In the data rows, the value 128 means zero.
Here is a table of points, one per row:
[182  98 200 141  87 124  91 202 100  94 121 198 102 114 134 153 167  86
 148 131 107 151  89 109 176 145 146 153 112  69  44 120 141  98 111  96
 109  57 120 138  49  90 149 119  58 119  86 200  76 129  81 189 157  76]
[141 156 138 196 157 192 124 120 152 130  87 116 115 112  69 137 114 134
 122 161 113  96 117 168 116 129  66 200 184 239 190 165 122 137 172 136
  46 122  91 147  17  95 127 198  83  56 105 128 102 148 116 116  98  94]
[195 121 128 168 121  45 125 156  87 144 124 122 141 178 158 126 152 162
 187 134 154 155 132  92 129 163  55 125 135 192 114 109  65 107   9 141
 131 232 133 166 187  80 139 157  75 125  90  64 127 153 117 109  71 207]
[155  77 100 160 149  71 171 115 140 131 137 108 154 118 164 144 136 172
 143 101 184 155 151  18 121 150 124 181 103 104 164  93 111 100 159 115
  96 111 148  77  37 137 149 176 152 150 145  75  99  65  69 113 245 150]
[ 59 151 136 161 177 118 225 160 145  97 132 184  77 150 130  83 156 179
 176  46  56 124  84 141 115  91 181  56 229 119 139 166 133 146  49  81
 160 128 121 133  31 101 128 154 133 179 127 113 143  81 121  81 151 146]
[106 120 139 124 113 167 173  64 108 111 135 145 117 114 175 153 168 143
  95 174 117 110 135 111 157 131  97 130 202 150 111  31 129 126 167 146
  78 217 121  74 117 194 135  79   4 173 162 172 148  84 214 192 133 158]
[ 77 122 224 121 101 175 149  76 210 144 167  94 142 160  94 129 105 137
 125  86 199 111 121 142 107 132  95 176 166 106  52 136 151 128  92 195
 186  53  82  88 239  88 151 157 120 107 120 144  99 126 104 153 170 126]
[ 87 168 134  36  75  87 112  97 164 123  81 181 169  73  90  86 154 126
 149  74 112  65 145 149 154 119 124 164  71 169 121  97 144 140 118  91
 136 207  72 129  98 153 147 174 141 172 125 168 101 173 171  36 157 113]
[110 208 147 106  89 153  95 151  88 125 183 173 164 128 103 167 147 211
 190 129 184 188  95  62 136 170 162 104 132 223 103 183 120  63 123 113
  75  74 131  78 130 170 119  78 167 179 114  65 134 139 143 121 102 114]
[129 200 161 105 126 208  92 162 138 105 121  73 125 144 101 212 164 140
  66  75  52 116  93 135 123 155 116 117 120  86 149  61 154 151 134 173
 126 243 218  69 175 136 126 183 143 168  64 210 127 113 117  80 115 141]
[182  87 166 102  86 101 174 199 140 129 127  97  68 100 146 149 137 101
 165 159 150 174 167 125 138 162 198 130 230 181 185 120 168 154 145 140
 125  70 142 142 197 111 142 131 112  96 167 138 140 212 127 117 162 108]
[192 120  15 158  78 166 214  85 169 158 191 180 108  98 201  95  56 190
 168 105  68  45 103 130 110 174 131 122  81 153 110  69 155 163 134 124
 113 103 168 122 169 137 118 120 143 136 157 149  86  97 105 186  41  93]
[155 127 219 181 129 119  94 123  68 113  86 163 116 132 117  14 148 102
 105 124  39  82 146  84  37 110 153 175 135 162 145 147  99 101 157 131
 127 144 140 126 207 222 134  89  93  85 179  92 170 109  45 128 135 149]
[130 112  38 153 139 146 117 148 168 123 120 171 131 130 145 115 148 128
 129 139 102 213  63 164  79 133  79 102 103  45 163 206 133 172 101 121
  78 112  90  86 170 185 213 135 100 133 106  82 136 200 122 142 186 162]
[129  83  20  96 111 156  66 146  67 146 120 123 104 108  83 131  86 204
 205 137 171 100 156 150 117  76 144 182 161  98 143  35 194 115 139 146
 164 153 124 193 129 147 152 103  94 132  93 144 238  68 139 126 154  58]
[144 172 113  93 160 139  62 105 103  74  96  97 143 108 220  95  65 139
 144 153  92 151 180 112 185  96 120 151 141 129 169  87  57 128  54  96
 125   0 139  51 148 140 128 191 117  88 157 158 192 103 161 112  83 131]
[ 78  52 134  87 102 126  87 184 135 124 135 106 147  93 249  76  67 156
  67 113 120 112  90 158 107 140 157 186 146 110  68 224 132 132 205 121
 130 213 126 163 146  83 138 165 184 103 115  82  92 114 177 124  79 152]
[ 89 120 101  58  78 163 150 153 132 151 157  65 106 103  95 101  76 171
  99 122 111 132 158  99 136  50  52  83 109 132 132 180 129 107 135  85
 167 144 108 194  81 143 128 144 124 121 159 200 123 156  68 255 107 194]
[119 165 130 150 179 120 163 144 143 127 161 196 105 130 148 225  79  83
  71 137 176 102 142 149 160 135 148 219 110 105 127 201  84  84  80  78
 131 242 113 177 226 160  77 143 229 140 153 121 151 144 130 177 186  68]
[171 125 195  93 132 189 166  53 137 203 113 127 178 118 160 140 218  98
 168 128 119  83 118 105 199  43 101  97 162  64 148 143 133 164 182 118
 127 107 137 201 155 125 117 139 165 128  81  95 164 145 142 126 140  82]
[125 102  75  94 117 167 132  61  90  87 114 138 122 146 130  82 127 144
 102  98  53 229 202 137 181 162 123 148 111 140 137 225 123 117 174 166
 158 158 127 216 207 117 146 122 140 177 122 128  15  86 119 122 103  74]
[137 123 152 114 223 133  98 124 190 143 123  82 117 128 148 122  96  96
 187 114 122 121 154 175 135 162 115 158  80 146 120 118 159  82 177  92
 184 163 112 107 144 125  95 104  34 255 130  65 148 164 131 140 109 138]
[143 158 160 121 101 160 127 125  86 140 108 120 132  62 127  93 197 160
 135 114 193 164 141 231 102 139 133 119  83  58 198  14 106 162 117 121
 117 142 118 128 125 111  30 116 181 128 181 104 113 100 166 184 137 161]
[103  58 160  88 175 145 171 112 112  91 141 111 110 123  64 131 112 114
 173 180 128  99  76  69 139 182 125 154 133  77  91 104  78 210 162 142
 113 126 101 151 100 117 169  57 237 161 149 156 152 162 136  96  31 182]
[ 88  95  98 152  94  74 163 125  50 122 151 159 142 173 169 114 141  26
  70 142 182 125 117 182 140 114 120  98 163 147 179 113 101  85 171 179
 177  73 129  48 115 123  94 138 131 158  78 160 157 156  40  98  78 152]
[181  96 114  63 140 122  86  86 193 122 106 126 207 169  71  94 140  45
  94 156 148 172  87 116  78 142 177 115 182 156 106 141 151 157  81  89
 153 238  94  87 123 110  70 115 156 146 156 136 140  88 128 197 116 118]
[ 80 165  78 148 151 144 145 123 153 124 155  46  98 128 140 127 255  55
 181 110  97 158 100 102  99  98 152 150  90  95 138  85 153  37  85 112
  99 132  87 148 100 141 197 144 140  48 158 120 129 111 134  89   1  90]
[164 153 150 168 112  96  95 121 134  90 190 112 142 134 123 186 105 113
 233 134 185 119 145 160  77  54 216  62 110 114 189 215  77 139 167 192
  96 158 126 121  82 120 180 134 124 111 144 224 103 101 152 113 143 175]
[119 116 105 123 169  62  66 143 159 141  91 192 152 133  90 169 195 168
  58 113 142  88 184  72 136 128 148 135 150  53  97 147 165 113 134 238
 124  66 174 168  99 122 112 132 118 125 200 156 128 186 156 157  34 141]
[156 175 140 121 141  97  58 114 175  76 160 174 106 119 146 165  43 112
  80 105 122 153  18 111 185  84  97 119 129 172 210  63 155 137 167 150
 163  88 137 181 131 100 119  61 143  76 119  43 112 143 103 104 186 150]
[149  97 125  75 139 105 120 144 134 162 195 135 110 129 100 127 123 146
 105 165  77 107 148 140 153 217  86  57 100  97  94 183 112  54 134 125
 108 140  82 100 135  97  45 101  75  39 172 131 157 107  77  17 199 137]
[126 160  71  73 114  78 225 110 108  93 120  51 167 115 124 183 146  89
 102 130 138 108 127 167  93 135 131 202  88 135  80 212 150 188 107 161
 175  28 178 175 101 156  75 122  71 132  78  66 177  93 178 148 154 177]
[143 129  95 191  99  98  86 129 157 158 101  99 123 111 128 137 122  90
  95 112  98 122 176 113  57 103  79 130 183 120 106 150  80  87 100 101
  52  56 117 142 133  82  99  18 193 191  69 181 104 127 138  45 160 126]
[ 89 165 154  95 116 132  80 117  88 118 167 135  69 117 115 117 149 112
  99 191 166  73 236 145 119 123  78  90 101 111 100 116 227 205  62 126
 122 181 158  45  95 113 162 117 220 101 100  55 104 120 113 167 148 113]
[ 85  90  96 169 128 109  68 113 130 117 103 133 108 167 127 166 150 114
 138 174 119 120  90 146 113 144 160  32 108 212  42  58  44 151 181 101
 118  51 154 174 173  93 133 224 134 133 129  86 169 123 102 156 200 110]
[ 88 182  70 187 185  67 167 202  66 156 112  96 152 151  77  58 102 102
 159 186 147  87 106  71 168 123 147  88 111 105 179 139 132 151 164 121
 116 115 126  78 195  86  99 145  84 106 100 144  39 127 182 155 147 145]
[174 120 146 156 157 211 156 175 111 184  98 162 134 120  85 111 164 126
  11  82 214 132 112 140 160  99 124 104  68 191 103 165 161 167 117 127
 174  68 168 128 119  95 205 126 138 155 199 155 179  94 181  91  98 137]
[129  87  88 177 120 103 132 134 189  95  82  97 122 188 135 103 151 178
 195  92 186 151 117 164 182 120 132  86 136 124 103 129  76 102 155  75
 172 169 204  69  94 192 146  67 113  13 123 124  88 175 141 133 138  67]
[134 120 223 160 171  95 152 105  73 178  76 119 149 134 106 176  41 158
 106 137  25 156 124 189  93 159 158 105  92 147 132 107 200  55 116 124
 132  74  86 107  75 175 153 123 196  69  77 159 115 145 155 139 137 162]
[ 78 145 180 154  81 157 143 115 130 171 134 116 146 162 131 128  18 110
  74 156 150 167 175  86 108 125 170 115  69  85 138  61 118 208  81 133
 139 193 116 196  64 148  75 118  59 150 132 126 144 156 123  64 125  41]
There is one direction along which these points spread out most. How far along it is each point below, from 0 to 99? 50 is the average, and the first point above lies past it. One standard deviation of the points above along it is 16.
[ 88  95  98 152  94  74 163 125  50 122 151 159 142 173 169 114 141  26
  70 142 182 125 117 182 140 114 120  98 163 147 179 113 101  85 171 179
 177  73 129  48 115 123  94 138 131 158  78 160 157 156  40  98  78 152] 69
[126 160  71  73 114  78 225 110 108  93 120  51 167 115 124 183 146  89
 102 130 138 108 127 167  93 135 131 202  88 135  80 212 150 188 107 161
 175  28 178 175 101 156  75 122  71 132  78  66 177  93 178 148 154 177] 51
[ 88 182  70 187 185  67 167 202  66 156 112  96 152 151  77  58 102 102
 159 186 147  87 106  71 168 123 147  88 111 105 179 139 132 151 164 121
 116 115 126  78 195  86  99 145  84 106 100 144  39 127 182 155 147 145] 66
[129  83  20  96 111 156  66 146  67 146 120 123 104 108  83 131  86 204
 205 137 171 100 156 150 117  76 144 182 161  98 143  35 194 115 139 146
 164 153 124 193 129 147 152 103  94 132  93 144 238  68 139 126 154  58] 38
[182  98 200 141  87 124  91 202 100  94 121 198 102 114 134 153 167  86
 148 131 107 151  89 109 176 145 146 153 112  69  44 120 141  98 111  96
 109  57 120 138  49  90 149 119  58 119  86 200  76 129  81 189 157  76] 69
[ 89 165 154  95 116 132  80 117  88 118 167 135  69 117 115 117 149 112
  99 191 166  73 236 145 119 123  78  90 101 111 100 116 227 205  62 126
 122 181 158  45  95 113 162 117 220 101 100  55 104 120 113 167 148 113] 30
[171 125 195  93 132 189 166  53 137 203 113 127 178 118 160 140 218  98
 168 128 119  83 118 105 199  43 101  97 162  64 148 143 133 164 182 118
 127 107 137 201 155 125 117 139 165 128  81  95 164 145 142 126 140  82] 41
[ 87 168 134  36  75  87 112  97 164 123  81 181 169  73  90  86 154 126
 149  74 112  65 145 149 154 119 124 164  71 169 121  97 144 140 118  91
 136 207  72 129  98 153 147 174 141 172 125 168 101 173 171  36 157 113] 27
[ 89 120 101  58  78 163 150 153 132 151 157  65 106 103  95 101  76 171
  99 122 111 132 158  99 136  50  52  83 109 132 132 180 129 107 135  85
 167 144 108 194  81 143 128 144 124 121 159 200 123 156  68 255 107 194] 37
[103  58 160  88 175 145 171 112 112  91 141 111 110 123  64 131 112 114
 173 180 128  99  76  69 139 182 125 154 133  77  91 104  78 210 162 142
 113 126 101 151 100 117 169  57 237 161 149 156 152 162 136  96  31 182] 41
[119 116 105 123 169  62  66 143 159 141  91 192 152 133  90 169 195 168
  58 113 142  88 184  72 136 128 148 135 150  53  97 147 165 113 134 238
 124  66 174 168  99 122 112 132 118 125 200 156 128 186 156 157  34 141] 50
[149  97 125  75 139 105 120 144 134 162 195 135 110 129 100 127 123 146
 105 165  77 107 148 140 153 217  86  57 100  97  94 183 112  54 134 125
 108 140  82 100 135  97  45 101  75  39 172 131 157 107  77  17 199 137] 60
